Turns in one plane each, and the order they were made in; the first pair answered
J (before -> after):
[-9 -9  0 -4 -6  3 -4 -5 -9 -1 -9 -1  2  3 -3  4  2 -4  5 -3  4 -4  4] -> [  0  -9  -3   0  -5  -4   0 -10  -5  -4  -5   1   0  11  -3   2   1  -4
   5  -4   3  -3   6]
[ 10  -4  14 -13  -1   7  17  -4  -2  12  14  -4   3  -7   3  -1  16   1
  14 -16  14  -2   3] -> [ 21   5  10  13   6 -16   2  -9  10   2  15  12   3  14  19  -7   6  -1
  -3  -6  -4   4   6]
[ -7  31   7  30 -18 -31   2  13   7   2   9  10  14   8  30 -14 -15  -2
  -4  12 -30  18  -6] -> [-29  26  10  -8 -23   7  20  29 -12  19   2  -8  18 -34   9   0  -2   5
  20  -1  -5   6 -12]
S (before -> after):
[ 19  18  -5  11  -2 -15 -19  15   7 -23   3  31   2   6  -8   8  -5  21
 -28  14 -22  -5   2] -> [  1  30  -1   4  -7  -8 -20  26  12 -11   8  23  18 -23  -4   9  -6  18
 -14  21 -12 -10 -12]
[  3  20  -2  37   6 -24 -19   5  13  -7   4   5  25 -11  22 -18  -2  -2
   4  20  -8  -5 -18] -> [ 11  19   3  28   2 -26  -8   9  24   0  12  -8  23  -9  21 -21   1  -7
   7   9  -1 -10 -17]
[  3  -3   2 -15 -20  14  11   7  11  29   6 -28  -4 -20  -4 -20   5 -32
  18  -4  27 -15 -10] -> [ 26 -23  -5  -8 -11   3  10 -14   4  10   2 -22 -27  25  -6 -23  17 -28
  -1 -14  13 -12  18]
H (before -> after):
[ 17   1   1  16   4 -26 -31   1  -4  -5  11  39  -3   4  -3 -18   4  -9
   1  13  30   4   2] -> [ 24 -14   0   6   6 -20 -17  -7 -12  -7  10  32 -14  12 -11 -17  15 -10
   0   0  33   2  12]
[-21  12   3  -1   0  11 -11  10  -1   7  -1  -6  12 -23   0  -3 -12  -5
  18   8  -2  -4 -13] -> [-19   5  -6   4  11  10 -20   0 -21  -4 -13  13  -2  -2  -6   3  -9   3
   5   9 -12   5   1]
[ 21 -19   1 -16   1 -16   8  -4  13  -5   2  -5  -7  16   4  -3  14  -8
 -14  -7  21   8  12] -> [ 12  -6   5  -4  -3 -19   1   7  29   2  10  -9  11  -3  11  -7   3 -12
  -5   6  24   6  -4]
Pairs:
Each pair is 2 to 3 turns apart.
[ 27   9  19  28  -7 -48   1  -1  34  26  16   0  15 -19   4  -9  -1  -1
  15  -8   7  -9   5] -> [ -7  -3   5 -15   4  -1  -6   1 -32  23 -15  10   1 -42 -25  24  19  21
  24  -5  16 -17  16]  J H J
[ 55 -19   3   2  -1 -24  28 -21  28 -14  22   2 -18  67   1  -8  13  -8
 -16 -23 -16   2  20] -> [-33  12   8 -51 -11  44  16  29 -15  19  -3  -4  16 -44 -18  26   6   3
  33   7  16 -16 -26]  S J S
[-18  -5  -6 -32   8  18  -4  -6  -8  10 -18  -2  -2 -19 -13  46   5   5
   4 -11   6   2 -11] -> [ -3   6 -15  10  17 -20 -24 -16   8  -5 -13  22  -2  16   6  34 -14   0
 -16   4 -20  10  -7]  J J
[-44  25   7 -39  -8  38  15  34  -5  27   2 -20  26 -64  -7   8  10  10
  32   3  24  -5 -26] -> [-20 -13  -2 -60   3  53  36   9 -37  16 -11 -22  -9 -21 -29  20  41  22
  14 -29  26  -8  14]  H H H
[  3 -26  19  -8  -7  10  34  20  -4  23  15 -17  12   1 -12 -23   3 -32
   6 -18  25 -11   1] -> [-27  -6  -7  21  10  -1 -16  11 -31  -6  -7  42  12  16  -7  -7 -19 -13
 -20  26 -12   2   3]  H H
[ 30 -14 -24  19  23 -19 -24  -5  12   0   8  -8  10  29  21 -24  -4 -16
  17   0   9  -1 -10] -> [ 27 -33 -22 -17  22   9  -8  -9 -16   0   1 -20  -3  22   3  -9  16  -8
  22 -19  22 -10   3]  J J S
[ 29 -26 -21  28 -23 -27  25 -14  19  -1   3  -2  -5  14   5 -10  -9 -10
  -9 -14 -15   3   2] -> [-15 -28 -29  -4 -17  16  16  -2 -34  -3 -26   7  -7 -24 -19  21   0  13
  -2  -1 -13  -2   0]  S J H
[-16   3   6 -14  -2  22  -4  11  -9  -1   4  -7   7 -30 -11   0  -2  10
  10   5  14  -4  -8] -> [-13  10   4   2  -4  10 -10  14   7   0  11  -4  13 -27   2  -8  -9   3
   7  11   8   1 -17]  S H
[ 12  -1   9  32   2 -25   2   4  25  -7   7  -4   4   6  12 -15 -21  -7
   0   0 -11   2 -15] -> [  9 -23  14 -11   0  16  25   4  -6  -3  -5 -28 -11 -11 -16   4   6   0
   7 -25   8  -7  -2]  H J J
[ -6  18   1   3 -12 -12  -6  -3  21  10  10  -9  16  -9  11  -1  -5  -6
  10  -2   1  -5  -8] -> [ 10  -3   0  -2  -9 -17   9 -13  18   3  14 -14  -2  10   4  -3   7  -6
   3 -17   1  -3   8]  J S
[ 19 -12  -6   7  13   1  -5 -20 -11 -15  -8  10 -19  42  -7   6  11   4
 -17  -8 -17   5  31] -> [-11  22  -7  32   5 -18 -31   0   7  -6  -5  29  13  13  17  -2 -16   0
  -9  24 -21  11  -3]  H H H
[ 31   1 -17   1  17 -22  17 -34  24 -13   2   6  -3  30  16   4 -10   7
   8  -1 -17   0  14] -> [ 27  -9 -21 -19  19  -2  23 -33   3 -13  -5   4 -14  23   2  14   4  14
   7  -8 -14  -1  21]  S H
[-38  32  -5  24 -13  -8 -31  18  13   6   6  24  28 -30  18   0 -21  -2
  15  40   2   2 -32] -> [-37  -3  -5 -33  -4  42   0  10 -41   7 -16   4  -4 -35 -26  21  22  10
  21   4  20  -7   0]  H J S
[ 33 -10   3 -11 -19  28  13  -2   1 -32 -28 -15   5  20 -27  37  10  11
  -1 -19   0   9  -1] -> [ 43   5   9  20 -28  -2   6   8  39 -26  -8 -20  25  25  -4  17  -9  -2
  -4 -11  -5  14 -15]  H J
[  7   8  -8  17  -2 -21   9 -15   9  -3  -2  32  26  18  14  -7 -18 -19
  -2  35 -27 -10 -11] -> [  7  -6 -14   8   3 -14  11 -28 -12 -10 -13  41   8  31   4   3  -9 -11
 -13  31 -27  -9   3]  S H
[ -6 -14   1 -13   1  17   3  -7   1 -15  -9   4   1  -3   9  16  17  17
   1  -6   1   4  -1] -> [ -9  -3   2   8  -1  -1 -12  -1  17 -14  -4  13  12  -1  21   7   3  13
  -2   6  -7   7  -9]  H J J
[-20 -34 -32 -25  12  42   8  -6 -37 -16 -19   6 -16 -16 -43  18  38  19
   0 -13 -11  10  25] -> [-28 -29 -31 -22  14  43   2   0 -38 -13 -24  11  -9 -22 -43  18  35  23
   3  -8 -10   8  20]  J J J
[ 16  -9   5 -11  12  -5  10   0  -9  -8  -8 -19  -6  28 -12   0  25  -2
   1 -21  13   9  30] -> [  4  18   1  25  14 -31 -16   6  12  -9  -6   2  15  23  13 -10  -8  -3
  -8  12  -2  15  10]  H J H
[ -1  13  15   9  -8  12 -33 -10 -19  16  -1  10  -7   4   5  41  13  19
 -14   8  -6  19  15] -> [ -7  13  18   0 -12  17 -31  -2 -20  24   0   6  -5  -7   5  43  12  19
 -10   5  -1  16  11]  S H
